Here are some points, each followed by its number:
[ 54 -28 -25 -19 -22  30  71 -18  -5  34 -16  99  14  32 -18  81] 0
[  6 -28 -21 -21 -22  -2  20  -2  14  23  -2  30   7  22 -17  15] 1
[ 39 -27  11 -19 -19  19  42  -8 -16  24  -9  35 -22 -19 -18  50] 2
[ -9 -30  -2 -20 -11 -18   1  -1  11  17  15 -14  -5  -5 -12   1] 3
[-12 -23 -13 -16 -16 -18  -2   2  11  19   9 -17   5  -6   2  -6] 4
[-16  25  15  14  20 -17 -17   2 -15 -19   8 -28 -19 -16  -2 -18] 5
[-19  20  22  44  35 -18 -22 -17 -22 -28  -6 -30 -20 -19  -1 -21] 6
[-19 -12   9  -7   5 -17 -15   2   4   7  14 -31 -20 -20  -6 -10] 7
[  6  44 -22  -5 -22  36 -19 -14 -20 -27 -20 -33  15 -21  44 -19] 8
[-10 -29  -5 -17 -13 -18  -1   1  16  18  14 -16   1   1  -2  -1] 9
[ 18 -30 -22 -19 -22  15  18 -18   6   7 -21  55  25  52   9  15] 10
[-19  23  20  41  33 -18 -22 -15 -21 -28  -6 -30 -20 -19  -1 -21] 11
[-20  17  17  10  20 -18 -22   3  -7 -11  12 -34 -20 -23  -1 -21] 12
[ 48 -26 -18 -15 -16  45  52 -14  -5  33 -16  93  38  41  -1  49] 13
[-18  14  16   7  17 -18 -22   3  -6 -10  12 -35 -21 -24  -2 -21] 14
[ 36 -28   8 -19 -19  17  40  -7 -13  24  -8  33 -19 -16 -18  47] 15
[-18 -28 -22 -20  46 -17 -22  22  48  -2   6 -31  17  22  16 -21] 16
[-18  35  23  19  26 -18 -22   5 -21 -28   3 -29 -22 -22   0 -21] 17
[ 17 -31 -24 -21 -25  13  30  -9  12  25 -13  44  17  31 -17  25] 18
[-18  20  29  28  36 -18 -22  -5 -20 -27  13 -30 -19 -23  -6 -21] 19
[-13  19  15  10  21 -13 -15   1 -13 -16   6 -25 -18 -16  -3 -15] 20
[-18  39  20  22  28 -18 -22   6 -22 -27   0 -30 -18 -19  -1 -21] 21
[-16   7  35  12  32 -18 -22 -18 -20 -27  17 -33 -18 -21 -18 -18] 22
[ 35 -24  12 -14 -14  16  36  -9 -16  19  -9  28 -21 -18 -18  43] 23
[ -2 -29  -5  12   6 -10 -16 -15 -20 -27  -3   8 -16   9   0  -5] 24
[-19  32  47   1  32 -11 -22  -9 -23 -28  26 -31 -23 -24 -18 -20] 25
[-19 -28 -23   3 -23 -18  -1  -4  53  26 -19  36  71  85  81 -18] 26
[ -4 -22 -12 -18 -17 -13  11   4  18  24   6   7   3   7 -15   6] 27
[-19  43  23  21  26 -17 -22   8 -19 -28   3 -32 -22 -22  -1 -20] 28
[-18 -20   5 -10   1 -18  -9   0   9  11  13 -29 -13 -17  -8  -6] 29
[ 42 -24 -19 -15 -19  41  48 -14  -4  29 -19  82  32  39  -7  44] 30
[ 55  39   2 -22 -24  17 -16 -16 -23 -21 126  48 -23 -25 -18 -21] 31
[-14 -29   0 -16  -4 -19  -3   2   8  15  14 -18 -10  -9 -10  -2] 32
New points follow, each followed by the numbers of its two nearest points above, nearest first.
[-18  50 -17  24 -16  48 -22  64   7 -28 -16 -29  13 -16  38 -21] : 8 28
[-10 -28  65  16  39 -19   4  19   8 -28 -18   7 -21  18 -19  37] : 24 20
[ -2 -28  -7   9   4 -10 -13 -13 -16 -21  -2   9 -14  10  -2  -3] : 24 32
[ 15 -31 -23 -21 -25  10  28  -8  13  25 -11  41  16  29 -17  24] : 18 1
[ -5 -30 -23 -10 -21  -6   2 -17  22  10 -10  40  33  60  30  -3] : 10 1
[-19  74 -18  16 -11  27 -22  24 -20 -28 -18 -38 -18 -21  20 -21] : 8 28
[ 22  38 -23 -21 -23  48 -22 -17 -22 -28 -20 -29  14 -22  25 -22] : 8 20
[-11 -28 -22 -20  39 -10 -14  19  43   2   3 -18  19  24  14 -13] : 16 9
[-18  54 -23  24 -22  56 -22  72  10 -28 -20 -28  17 -15  44 -21] : 8 28
[-18  -7   9  -2   8 -18 -19   1   4   3  18 -32 -19 -20  -5 -14] : 7 29
[ 18 -31 -23 -19  91 -19 -22 -17  25 117 -19  -9  59  11  29  -2] : 16 4
[-20  45 -23  54 -23  34  42 126 123 -28 -20 -32  82 -22 127   4] : 26 16
[-15  38 -22  47 -23  32  42 113 112 -20 -18 -25  74 -20 118   7] : 26 16
[ 24 -21 -17 -18 -19  22  33 -10  10  21 -19  53  20  35 -16  28] : 18 10
[ 17  39 -23 -18 -17  49 -15 -17 -21 -25 -22 -18  27 -12  45 -13] : 8 20
[ 25  34 -10 -20 -21  31 -21 -16 -22 -25  -3 -33 -16 -26 -16 -13] : 8 20
[-16   5  32  10  30 -18 -21 -16 -17 -24  16 -33 -18 -21 -17 -17] : 22 19
[-19  71 -25  19 -25  33 -22  26 -22 -28 -18 -32   2 -19  50 -21] : 8 28
[-19  76 -22  15 -14  31 -22  23 -20 -28 -18 -39 -18 -22  24 -21] : 8 28
[ 10 -31  10  18  15   6   7  -3 -13 -28 -18  31 -19  28 -18  30] : 24 23
[  7 -29 -22  -6 -21   7   0 -19  15   0 -16  56  40  77  35   0] : 10 26
[  8  41 -19 -11 -19  33 -21 -16 -20 -27 -18 -33  15 -22  40 -20] : 8 20
[ 47  33 -23 -22 -23  95 -22 -15 -20 -28   1  -4   1 -20 -18 -21] : 8 20
[  0 -24   8   9  14 -13 -17 -16 -22 -23   1  -6 -23  -2 -12  -2] : 24 20
[ 15 -29 -21 -21 -24  11  28  -9  14  25 -11  44  15  29 -17  22] : 18 1
[  6 -24 -21 -17 -23  -2  16  -3  10  19  -3  22   8  17 -14  12] : 1 27
[-14   4  34  14  32 -16 -21 -16 -19 -27  13 -30 -19 -18 -18 -14] : 22 19
[  0 -23   7   7  12 -14 -17 -17 -22 -23   3  -7 -23  -4 -12  -3] : 24 20
[  9 -31 -23 -20 -27   0  20  -5  14  23  -2  27  11  22 -18  16] : 1 18
[ 13  46 -24 -17 -17  49 -22 -17 -21 -28 -22 -31  29 -19  51 -21] : 8 20
[ 50 -30 -22 -22 -25  27  85 -16 -11  77  10  92   3  -8 -18  65] : 0 13
[ -2 -23 -23 -11 -22   0   0 -17  18   6 -11  34  30  52  29  -5] : 10 1
[ -3 -30 -13 -20 -18 -16   8  -2  16  20   8   2  -4  11 -14   6] : 27 3
[ 18 -29 -24 -21 -25  14  31 -10  14  26 -14  50  17  33 -17  24] : 18 1
[-19  31  52   3  38 -18 -22 -15 -23 -28  26 -32 -23 -27 -18 -20] : 25 22
[ 19  48 -23 -21 -21  48 -22 -16 -23 -28 -20 -31  12 -19  31 -22] : 8 20
[-18 -30 -22  46 -17 -18 -22   2  57  -9  -9 -12  57  73 109 -22] : 26 16
